Named turns come first, each shown by rows before and after it. Which turns, in which order, take the first row of each pair that follows to the second? Write the first one first, as in the answered first pair.
q_169 (before -> after):
[ -2  -5   7  -6  -6   2  -3 -13   3   2  -2   6  -4   7   7] -> [  3   2   1   4 -10  10   0  -3  -6  -2  -8  12   3   3  -3]
[  3  15  -6  -2   6  -3  11   7   4 -14   9  -3   7  -8   5] -> [ -1  11  -4  -6   7  -7  10   4   6 -11  10  -7   3  -7   9]
[  3   5  -3  -1  -2   0  -4 -12   6 -10  17   5   1   9  -1] -> [  1  10 -10   8  -4   3   1   1  -6 -10  10   5   7  -2 -11]
q_34 (before -> after):
[ -7  -5   1  -2 -10  -5   4   2  -6   5 -10  -2 -10  -4  -7] -> [ -1   7   0   1   2   1  -7   9  13 -10  -1   8   4  -1  -3]
[ -1   2 -11  -4  -4  -4   9   5  -4  -4  -5 -13  -7  -3  -1] -> [  2   9 -13  -1   2   0   3   9   7 -11  -2  -8   1  -2   0]
[  8  -3  -4 -14   6  -3  -4  -1  14  -9  17  -8   3   3  11] -> [ -6 -15  -8  -3  -1  -4   4   4 -12  10  -2 -20  -5  -7  -4]
[  5  -7  -2   6   2   2 -13  -3   7   7   1   0 -13   5  -7] -> [  6  -7  -2   5   2   2 -12  -3   9   7   1   0 -13   6  -7]
q_511 (before -> after):
[  2   4  -9  -8  -9  10  -2  -1 -10  -3  -6  -4   6   3  -7] -> [ 0  4 -9 -5 -6 11 -8  0 -7  0 -6 -4  7  4 -9]
[ 8  3 -2  8 -9  7  3  2 -7 -2  2  9  5 -3 -9] -> [  4   0   2  12  -4   9  -8   3   0   3   0   9   5  -2 -12]
[  0 -13   5   4   6   7  -7  -5  -2   2  -5   2  -7   4 -11] -> [  1 -14   7  -1   3   3  -1  -9  -4   2  -4  -1 -10   4  -7]
Pairs:
(two turns a pair)
[  9   1   3   5   6   6 -12  -1  12   7  -5   7   4   8  -5] -> [  4  -1   2   9   5   6 -10   2   4  14 -11   3   3   5  -9] -> q_34 then q_34
[  6  -3   7  -5  -9  -3   3 -12  -2   5  -1   4  -7  11  -1] -> [-12  -5   2   6   4  -5  -2   2  -2  13  -5  -5  -5  -2  -8] -> q_34 then q_169
[ -2  -5  -4  -7 -11   4  21   3 -21   6  -5 -12  -2  -8  -5] -> [-13   5  -7  -5  13   0  10  13   4  -5   8 -16   8 -16   3] -> q_34 then q_169
[ 2 16 -9  0 -7  2 -2  9  5 -9 -6  2  2 -2 -8] -> [  8  15  -6  -5 -13   1   3   4   2 -10  -5   3  -1   0  -5] -> q_34 then q_511
[ -3  -3  -9  -8  -9 -10  21  -6  -1  -1  -2 -12  -3   0   6] -> [-12   1 -12  11   9  -1  -2   9  14   0  -5  -8  10  -4  -7] -> q_34 then q_511
[ -8  -5  -5  -3   6  -5  -9   3   4   6   1   1   6 -12  -4] -> [  1   0  -5  -1   2   1 -12   2   5   1   1   9  10  -6  -6] -> q_169 then q_169
[  3  10   2   6   8  10   3  11   2 -10   1  -2   6  -7   2] -> [ -2   5   2   8   5   9   6  12  -8  -2  -5  -7   3 -10  -3] -> q_34 then q_34
[ -8  -9  11  11   8  -2  -7  -4  -2   1   1 -14   1  -6   4] -> [ -2  -6  13   2   6  -5   0 -10   1  -6   8 -12  -1  -3  13] -> q_34 then q_511
[-2  2 -6  5  3  8 -3  7 -3  7 -6  4  2  2 -3] -> [-3 -3 -3  0 -2  5  2  1 -9 10 -7  2 -4  2  0] -> q_34 then q_34
[  4 -10   8  -9  -4   3  -4 -18   7   3  -3   6  -4   9   1] -> [ -2  -3  -2  10  -4   9   0   3  -8   3 -15   5   7  -5 -15] -> q_511 then q_34
[  8   1  10 -12  -7  -9  11  -9   3  -6  14  -1  -2  -3   6] -> [ -7 -10  13  -7   0 -13   0  -8   6   9   8 -11  -8  -5   2] -> q_34 then q_169
[-10  -7  -3   1   2  -4  12   0  -9  11  -5 -14 -11 -11   0] -> [  1  -7   5 -12   1  -4   5 -15   6   4   5  -6 -13   2  12] -> q_511 then q_169
[-7 -6  2 -2  2 -7  3 -3 -1  8  2 -9 -6 -1  2] -> [ 7 -2  4 -7 -4 -3  6 -8  1  0  5  0 -3  6  7] -> q_511 then q_169
[  5   7   2   8   8   3 -11   4  10  -3   1   6   3   1   1] -> [13  2  4  3 -8  3  1 -6 -7  0 -5  8 -4  7  0] -> q_34 then q_169
[ -6 -12  -5   7  12  -1 -10  -2   5  18 -13  -3  -8   4  -8] -> [  4  -8  -6  12   8   8 -11   1   3  12 -16   6  -1   8 -12] -> q_169 then q_169
[-17   3   1  -4  11  11  -7  -1  14   0   9  -6  -8  -3   6] -> [-21   1  -4   0   8   9   0   3   1   5   3 -10 -10 -10   1] -> q_511 then q_34
[-3  0 -1  7 -1 12 -5 -5 -5 -2 -1  8 -1  6 -5] -> [-11  -6   1   1   3   4  -4  -9  -2   3   2  -2  -8   5   1] -> q_169 then q_169
[ -7   1  -2  -1   1  -8  11   8 -11   1   1  -4  -5  -7   6] -> [  6   5   1  -7  -2  -4   9   0  -4 -10   6   4  -4   2  12] -> q_169 then q_511
[ -7   3  -8   4  -3 -13   5  11  -3  -1  -3  -2  -4 -10  10] -> [ -5   8  -7   4   1 -11  -2  11   7  -7   3   3   0  -8  12] -> q_34 then q_511
[-9 -1 -2  1  5 -2 -5  1  4  1 -4 -5 -2 -1 -1] -> [-3  0 -1 -6  1 -5  2 -4  5 -2  0 -4 -4  0  6] -> q_34 then q_511
[ -5   2  -5   3   9  -8 -11   8  -4   4  -8  -6  -4  -9  -9] -> [ 10   4   0   0   4   0 -20   1   5  -1  -5   7   0   4  -7] -> q_169 then q_169
[-17   2  -1   8  15  -2  -3   4   5   5   0  -8   3  -7  -2] -> [-15   2   0   1  16  -4  -3  -3  12   1   6  -7   2  -4   5] -> q_511 then q_34
[ 0 10 -7  5  8  3 -2 13  6 -6  1  7  8 -5 -5] -> [ -6   2  -7   7   2   1   4  13  -8   4  -7   1   1  -8 -10] -> q_34 then q_34
[ 12   6  -2  -8   2  -3  10   0   5 -15   5   1   6  -2   3] -> [  5   4   1   1  12   1  -8   4  15 -10   3   1  10   2  -3] -> q_511 then q_511
[-7 -5  8  5  3 -5 -3  1  5  2 -1 -4 -5 -4 -2] -> [-4 -3  9 -1  1 -8  2 -4  6 -2  3 -4 -5 -3  4] -> q_34 then q_511
[ 1  3  2 13 -1 10 -4 10  1 -1 -1  4  7 -5 -5] -> [-3 -3  3 11 -7  7  3  7 -9  7 -6 -1  0 -6 -6] -> q_34 then q_34
[ 3 -4 -2  4 12 -4 -4  0  8 -1  5 -6  2 -6  3] -> [ 6 -4 -3 -2  4 -7  8 -3 -4  0  4 -8 -3 -7  5] -> q_34 then q_511
[  4   8  -2  11   5  11   3  12  -2 -12  -7   8  11 -15   0] -> [ 12   5   2  -4  -8   5  18  -2  -9 -13  -5   6   1 -10  10] -> q_34 then q_169
[  3  -1  -1  -3 -14  -1  11 -11 -12   2  -3   1  -4   6   2] -> [ -6   0  -5  -1  -7  -5  14  -5 -14   5  -3  -7  -3  -3   2] -> q_511 then q_169
[  2   0   3   5   3   8 -19   3   8   1  -3   6   5   6  -5] -> [ -2  -4   2   7  -1   8 -17   5  -2   9 -10   1   2   3 -10] -> q_34 then q_34
[  0 -12  -4 -11 -11  -8  10 -20  -2   4   5  -7 -10  -2   6] -> [  7  -3  -3 -11  -3  -5   2 -17  15  -9  14   1  -1   1  10] -> q_34 then q_34
[ 11   0   0  -8 -11   0   8  -4  -3  -5   4   2   1   7   6] -> [ -1   1  -7   1  -4  -3  12   9 -10  -2  -1  -7   5  -7   0] -> q_511 then q_169
[  1   7  -8   6  -1   1  12   4 -13  15  -8  -9   7   4 -11] -> [ -8  -1   1  -3   6  -6   2  -7   2  23  -1 -14  -1  10  -2] -> q_511 then q_169
[ 8 -2 -1 14 -8  5  5 -1 -1  0 -5  6 10  0 -6] -> [  0 -12   5   1  -3  -5   2 -12  10   7   2  -3  -2   3   7] -> q_169 then q_169
[  6   1  -4   7  -4   1   6  10 -12   4  -7   3  -1  -7  -9] -> [14  5  0  2  4  3 -6  4 11 -7  4 11  4  2  1] -> q_34 then q_511
[  4   1   0 -14  10  -8  -1  -7  19  -4  12   0  -1   7  16] -> [ -4   8 -14   4  10  -6  14  17  -4  -2  -1  -6   6 -14   0] -> q_169 then q_169
[ -8  -2   3   8  19   2 -17   3  16   2  -1  -3   7   2  -2] -> [-13  -8   2  11  14   0 -13   5   2  11  -8  -8   1  -2  -8] -> q_34 then q_34
[ -2 -10   5  -3 -17   6   0  -9   0   5  -2  -2  -9  -5   9] -> [-13  -7   0   7  -3   6  -9   2   7   6  -2  -6  -2 -14   5] -> q_34 then q_169
[ -1   1   1   7   6   8 -15   3  11   3  -1   5   9  -1  -4] -> [ 11   0   1   2 -10  11  -3  -3  -5   1  -5  11   6   5  -5] -> q_34 then q_169
[ -7 -11  -8  -3   8  -3 -12   6   5   6  -4  -1   3  -4   0] -> [  9  -3  -7  -4   2   4 -11   3   7  -4  -3  11   8   3   1] -> q_34 then q_169
[ 15   2   2   2  -6   5  -3  -1 -10   2  -6   8  -2   6  -6] -> [ 10  -3   5   3  -2   5 -11  -3  -4   7  -6   6  -4   9  -6] -> q_511 then q_511
